One vector is turned by the same rotation once a tick. Each row is the vector after some number of ticks, and that number follows the row.
The counts run from 0 to 574.
[ 61 151 140 141 174 175 145  95 137 107 126 161 176 122 152 112 148 133
 144 136 105 140 150  98 149 160 176 164  91 120 155 129 131 109 127  80
 147 123 100 164 100 120 130 140 161  82 163  90 140 115 121 114 125 116
 162 115 117 114 121  94 112  90 141 101 139]
485
[100 147 119 146 140 135 107 108 178 123 128 157 164 148 161 125 184 145
 145 144 120 126 132 109 132 173 152 136  99 106 156 154  96  99 153 127
 144 139  89 102 123  62 135 151 162 131 158 138 136 134  89  86 105 101
 138  83  92 179 115 123 108 123 165 139 159]
67
[ 84 142 109 112 144 157 155  96 169  96 123 172 180 144 149 129 158 164
 121 145  80 114 134 113 180 174 171 151 115 109 168  99 134  98 110  94
 162 114  99 138 125 139 148 151 168 115 173 109 112 106 114 139 126  75
 131  96 109 114 154 123 118 115 159 149 136]
247
[134 161 156 164 131 129 125  71 176 126 146 123 181 143 143 116 174 110
 145 147 119 115 107 132 158 182 115 175 124 137 143 133  93  80 106 104
 136 113  52 132 118 106 131 171 154 155 153 133 102 131 109 156 129  87
 133  90 125 135 132 144 104 122 147 111 165]
137
[123 116 115 101 103 169 131 105 175  94 108 133 156 132 121 142 172 148
 112 156 102 110 109 116 181 179 149 105 137 135 161  90  80 111 111 127
 139 120  89 118 143 116 127 168 124 164 170 134 139  96 105 141 121  89
  98 103 104 126 156 110 121 125 188 162 139]
10
[117 149  95 154 128 106 146  76 140 150 152 124 189 149 156  87 183 143
 128 127 130  98 142 102 122 158 132 138 127  95 125 110 131 105 168 126
 133 144  89 134  91  89 157 181 185 118 140  97 139 128  86 134 131  63
 155 106  99 145 115 119 125 109 140 132 152]
304
[114 134 124 117 110 169 135  82 120 166 159 157 185 141 150 119 162 150
 137 116 163  86 191  90 118 141 125 105 121  94 105 128  78  97 138 128
 128  95 105 155 118 150 167 170 157 113 149 108 118 107 121 144 123  94
 134 138  85 120 131 117 121  89 159 144 129]
452
[116 104 115 108 113 166 144 132 142  94 131 172 162 162 168 134 146 147
 128 120 155  91 172 104 162 142 160  63  94 123 139 146  96 132 128 109
 121 104 123 155 123 146 119 147 141 107 167 110 113  96 101 107  97 131
 137 127  89  72 165 122 100 128 174 136 160]
187
[ 48 139 116 116 115 177 141 103 128 138 156 153 151  98 154 133 156 145
 144 131 160 146 115 121 144 161 148 132 138 108 154  70  93 132 155 122
 139 148  98 127 116 102 124 165 129 122 132  90 161 106 109 105 108  73
 155 112 105 139 115  68 111  83 162 124 131]
85
[130 150 129 160 135 137 164  92 113 140 145 105 180 129 146  90 144 124
 130 110 168  79 133 105 108 128 138 116 123 112 113 106 102 117 157 118
 107 128  92 179  75 121 125 189 154 103 138  88 153  98 106 146 137  90
 160 133 102  92 108  83 124  85 149  94 172]
542
[104 123 144 114  99 198 116 108 159 100 121 121 155 126 142 162 168 132
 146 135 133 122 116 154 110 181 143 118 122 158 118  95  71 127 121 115
 141 119 105 113 123 145 113 167 150 116 188 151 147 104 111 131 122 126
 120 141  99 106 120  84 114  95 191 132 157]
259
[ 88 110 108  85 117 169 129  99 132 109 108 121 188 162 124 108 174 147
 117 137 143 127 165 106 153 158 157 100  92 153 123 112 109 124 158  95
 150 134 116 123 121 133 143 171 140  94 203 130 140 102  96 100 134 127
 142 125  91 109 136  93 120 126 183 148 147]
427
[ 73 144 141 119 136 127 147  74 148 126 158 146 169 153 169 136 141 143
 144 142 156 102  95 147 134 187 145 163 118 112 136  85 135 115 147  82
 131 118  71 112 137 140 114 178 164 112 135 107 128 106 111 134 103  90
 142 102 116  93 128  77 114 103 146 103 147]
415
[136 145 127 145 136 146 134 128 154  77 100 109 152 131 149 105 160 112
 111 165 134 135  80 126 181 149 160 114 118 141 172 122 114 131 150 122
 124 159  71 140  93  66 100 172 128 146 158 110 150 121  93 110 112  83
 142  88 123 135 150  93  91 111 162 144 172]
404
[ 84 131 132 113  99 177 147  75 121 144 179 145 188 136 128 134 166 117
 139 120 132 128 177 117 147 155 117 143 112 126 123 102  91  91 107 112
 149 110 102 141 126 148 162 175 125  95 156 124 131 101 104 176 147 106
 163 147 105 101 144 116 104 100 165 140 138]
358
[137 127 127 162 123 149 122 119 153 136 136 171 159 139 198 125 175 144
 151 137 153  94 155  87 127 142 159 104 105  77 130 145 127 120 157 135
 140 129 107 158  93  92 142 162 181 128 120 113  96 141  90 106  97  71
 148 104  93 138 137 122  89  93 146 120 153]
62
[130 117 109 124 102 162 142 119 193  82 102 160 140 140 144 152 176 141
 127 154 109 107 107 120 192 169 161 115 127 125 168 100 114 117 103 114
 146 126 100 130 137  94 113 154 121 160 150 132 103 105  98 151 102  74
 118  95  98 106 172 127  93 135 161 132 166]
8
[ 95 161 123 106 106 173 141  86 155 116 150 133 170 113 119 147 159 125
 138  98 115 122 128 137 118 166 119 136 146 145 128 102  41  89 114 102
 117 123 105 126 114 126 106 149 124 120 183 140 163  73 122 130 134 136
 137 132  93  99  92 106 135 111 180 116 171]
109
[135 130 143 169 125 155 163 108 140 110 160 124 158 112 126  97 140 114
 131 140 114  89 125 120 147 155 123 131 129 114 159 121  84 115  88 146
  96  99  71 175 101 125 122 176 144 150 137  98 137 116 113 182 134  82
 138 114 128 109 151 138  84  79 156 124 170]
378
[147 161 171 135 117 174 110  91 139 134 138 114 177 137 145 121 149 101
 138 135 165 107 130  85 119 148 152 121 109 115 118 149  54  78 123 134
 103  94  86 132 151  89 119 168 124 130 148  91 149 113 111 132 130 114
 110 101  98 146 115  89 110  95 158 130 147]
51
[ 51 142 121  99 128 165 111  82 155 117 119 162 172 138 145 128 170 138
 148 134 133 162 148 108 147 172 157 152  97 132 144 128 104 101 159  81
 145 149 104 121 121  77 119 135 122  96 160 123 143 106 101  85 115 118
 160  87  98 136 105  91 112 120 155  99 142]
331
[ 79 143 151 160 170 159 145 120 136  89 150 137 164 124 125  93 136 130
 141 136 106 132 144 118 139 163 139 155  90 122 173 161  87 131 121 116
  97 110  82 166  92 126 133 149 166 119 172  99 149 120 111 112 132 123
 163 114 119 129 115 139 101  78 168 106 163]
223
[121 122 112 132 103 184 113 122 167 104 120 164 154 126 165 153 177 135
 148 161 115 135 132 130 153 176 160 112 115 115 160 113 107 117 119 139
 169 139 105 125 112 108 147 159 166 139 161 139 115 138  92 124  99  79
 119 116 100 157 167 124  83 101 171 183 137]
493
[ 74 146 114 132 117 159 166  91 115 152 176 153 188 138 143 134 171 100
 141 119 143 121 161 119 191 138 111 152 104 125 113 103 107 100 130 107
 169 141  88 147 110 128 150 172 128  87 141 127 106 103 110 158 127  95
 180 150 105 106 150 124  90 135 147 127 159]
360
[103 140 155 173 134 168 136 124 134  91 171 135 158 120 159  96 144 109
 155 146 117 131 141 135 134 160 152 141  95 129 176 155  93 137  97 128
 110 112  86 173  86 112 119 163 160 124 151  99 134 137  92 135 129 115
 174 121 131 123 135 135  66  66 164 119 161]
225
[106 127 109 150 160 118 151 105 157 130 137 153 161 130 135 100 170 167
 121 132 130  99 118  85 151 151 140 128 119  83 158 136 112 123 164 126
 104 133  79 157  97  74 131 160 150 146 127  98 141 119 102 110 123  56
 152  70 108 140 114 128 120 118 144  92 162]
307
[130 177 161 160 128 150 123 107 150 111 112 122 161 114 146 113 159  94
 122 143 164 124  85 107 181 140 139 141 122 137 139 126 100  89 144 112
 115 146  54 168  97  81 104 163 122 145 131 110 124 105 115 131 117  79
 138  92 121 121 136  86 103 102 135  95 169]
142
[ 91 189 128 151 128 161 108  96 148 119 115 142 166  98 162 133 170 109
 139 127 140 159 104 125 149 155 144 156 131 122 127 102  95  95 161  94
 152 181  76 142  86  78 114 150 136 119 139 122 136 115 120  99 101  87
 160 113 119 148 107  87 112  93 148 108 149]
236
[114 116 127 109  78 180 132  65 153 111 135 150 167 125 149 141 158 134
 147 131 115 117 123 128 124 176 153 132 136 141 139  68 103  95  89  96
 134  98 118 146 138 130 125 160 130 115 153 109 134  91 104 191 128  86
 121 115 108  85 141  96 104  90 160 127 144]
507
[ 94 160 135 114 123 149 148  94 119 111 160 138 163 147 132 113 135  97
 122 113 178 107 134 114 176 132 125 117 116 133 136 139  70 105 130  93
  85 119  82 149 128 116  87 159 100 110 138  88 147  81 121 113 114 132
 159 116 111  89 120  89 100 126 157  98 174]
445
[105 148 128 106 116 131 130  84 166 125 165 150 161 167 131 141 165 129
 130 128 148  94 122 117 160 166 120 129 124 118 152 124  51  86 111 113
 101 107  84  87 159 105  99 147 114 145 150 132 142  92 104 116 119 116
 126  95  92 116 118 119 117 153 168 124 170]
440
[116 118 116 108  76 149 120  68 167 139 142 142 150 142 177 150 185 154
 143 134 160 102 131 119 113 168 156 107 138 114 130  73 107 106 130 113
 133 113 116 111 148  96 121 161 128 131 120 116 136  96  92 154 109  67
 119  99  88 113 134  79 113 100 156 124 138]
175
[151 102 117 128 109 161 135 128 141 112 103 121 176 150 118 112 171 138
 113 125 146  92 170  87 144 130 147  62 118 146 112 152  79 138 135 136
 104 127 115 173  94 112 131 170 134 122 175 127 135  93  88 128 134 120
 132 124  83 103 138 118 115 113 187 138 181]
35
[147 118 143 167 138 155 129  99 182 112 102 164 171 136 178 136 179 144
 161 135 114  87 143  91 126 164 177 142 104 112 114 128 143 101 126 101
 160 113 107 185  95 102 138 147 180 112 144 119 101 129  96 157 115  87
 129 104  96 119 135 122 101  95 141  92 155]
395
[163 159 130 154 110 146 113  62 143 140 126 128 191 159 172 113 186 128
 142 127 156  94 170  93 104 150 147 112 118 122  93 147 107  82 153 112
 134 124 107 162  97 122 142 172 174 104 148 124 114 120  91 137 118 120
 132 121  88 114 130 112 119  98 146 123 156]
300
[ 95 149 129 143 137 143 121 116 154  74 138 138 156 141 157  96 152 119
 145 147 126 154 118 128 148 163 157 139 105 135 188 154 101 124 129 107
  90 136  98 146  93  86  93 142 143 135 154 100 150 120  78  87 109 127
 166  95 129 131 117 105  80  97 161 109 168]
72
[123 129 114 108  95 169 129 103 166  99 126 114 153 145 139 134 174 127
 106 158 114 127 102 132 165 178 143 113 138 136 157  93  73 107 112 130
 142 135  97  99 146 104 129 171 120 156 183 131 148  93  93 128 125  88
 112 104 103 120 154 103 109 124 181 182 153]
11
